In the rows, 128 means zero.
A single turn carries every row of the set below to another of its rows. Some are shown first; where does it send the rows asked next?
zama: [111 111 145 104 120 127 141 124 110 126 159 109 123 140 135 151 104 154
  91 119 105 124 124 102 113 134 155 141]
Rek: [145 128 116 126 126 120 176 129 113 122 136 124 142 100 141 164  92 125
 133 139 148 122 158 111 120 142 102 151]
rotus: [169 116 107 137 116 130 123 131 113 141 141 141 111 123 128 109 118 159
 118 154 105 162 123 142 123 119 165  91]
niso: [146 135 110 116 109 123  78 151 120 139 126 143  82  94 121 136 149 113
 144 135 111 126 136 119 149 142 127 113]
nitos: [114 139 164 169 105 136 129 109 130 114 144 123 117 123 109  94 113 123
 129 117 166  85 134 125 101 127 132 157]
Muf: [102 126 113 105 131 130 134 111 117 136 123  98  96 138 140 111  72 110
 110 145 108 144  96 111 140 124 133 125]
labot: [114 117 152 137 134 133 138 118 102 169 130 127 136 112 127 117 103 150
  94 117 167  86 121 121 112  89 140 142]
Sak: [109 118 136 175 139  86 129 128 152 138 106 140 131 133 123 143 117 130
 134  93 159 132 105 133 132 133 110 165]
Nati: [129 138 134 144 112 126 110 154 141 123 112 118  91 129 131 140 164 125
 128 140 139  80 132 106 148 137 110 132]
fesip: [111 131  75 128 152 151 144 127  79 167 113 153 152 153 141 123 118 145
 120 134 150 131 123 140 101 109 139 121]
taket: [110 123 116 133 103 138 107 110 126 149 148 129 156 153 130 122 153 129
 169  97 166 157 125 135 113 144 125 146]
Toka: [117 131 137 118  97 109 130 128 113 139 121 133 115 159 109 116 140 149
  95 162 107 158 145 155 123  89 119 132]
nufe: [ 82 134 106 138 136  97 153 113 140 129 137 146 122  99 151 138 118 131
 108 128 161 121 143 131  79 104 138 153]
lalip: [161 117 109 129 128 137 121 127 110 143 136 150 116 127 121 108 127 151
 118 153 104 159 118 146 124 116 171  87]
ras: [162 123 109 129 141 139 114 116  95 130 102 138  99 106 140 134 148 140
 123 158 136 148 137 108 134 141  94 174]
Lag: [140 133  82  92 130 138 123 118  85 162  89 132 112 135 103 131 112 122
 137 158 138 117 117 127 115 124 131  91]
ranot: [111 132 169 172 112 125 133 115 126 119 144 129 114 136 122  98 113 114
 123 107 165  83 133 132 110 124 134 149]
vore: [137 155  89 108 116 135 116 126 122 160 156 156 135 122 130 111 132 110
 147 116 145 152 133 124 139 115 148 187]
rane: [127  96 147 118 101 129 126 136 134 128 139 124 137 137 111 106 117 129
 146 103 117  99 144 159 111  87  89 135]
rol: [114 149 145 151 141 108 111 141 119 110 112 129  99 137 117 136 109 102
 153  91 135 129 105 124 151 158 109 123]
Buni: [144 116 121 138  90 148  99 107 106 122 134 146 128 129 148  93 142  79
 135 128 157 159 130 139 125 105 123 140]
ridus: [113 145 153 149 143 115 117 135 112 101 109 132 110 141 112 134 108 110
 154  94 130 129 105 139 157 158 106 131]
kabi: [135 128  95 108 158 102 147 106 124 141 143 157 130  94 119 136 116 131
 126 147 160 143 136 164 117  84 143 138]
Dubo: [178 134 130 136 114 114 132 135 129 108 117 138 100 142 105 121 157 114
 131 123 123 161 117 139 127 130 135  89]
Bog: [103 134  76 124 149 145 139 122  86 173 107 155 148 139 142 125 122 141
 125 137 151 135 113 133  98 114 149 119]
lusup: [ 79 134  96 131 136 101 154 117 136 126 141 141 119 102 144 143 117 131
 103 127 162 125 139 131  73 107 125 151]
gik: [123 164  83 128  91 125 145 140  99 146 126 103 142 144 108 127 109 138
 117 127 187 133  99 142 127 122 145 131]
Tegiz: [106 139 129 119 134 126 108 111 124  91 130  82 117 126 173 159 116 132
 126 157 127 122 114 110 115 132 119 114]
lita: [135 136 106 112  97 124  80 158 110 140 123 136  87  94 127 133 144 121
 142 132 118 128 141 124 155 140 118 113]
nunef: [142 123 100 135 129 132 104 131 121 106 116  92 106 124 117 120 113 151
 132  97 150 132  59 136 124 125 114 134]

zama turns into vore
niso turns into rol
Sak turns into labot
Now find these:
Rek turns into gik
rotus turns into lita

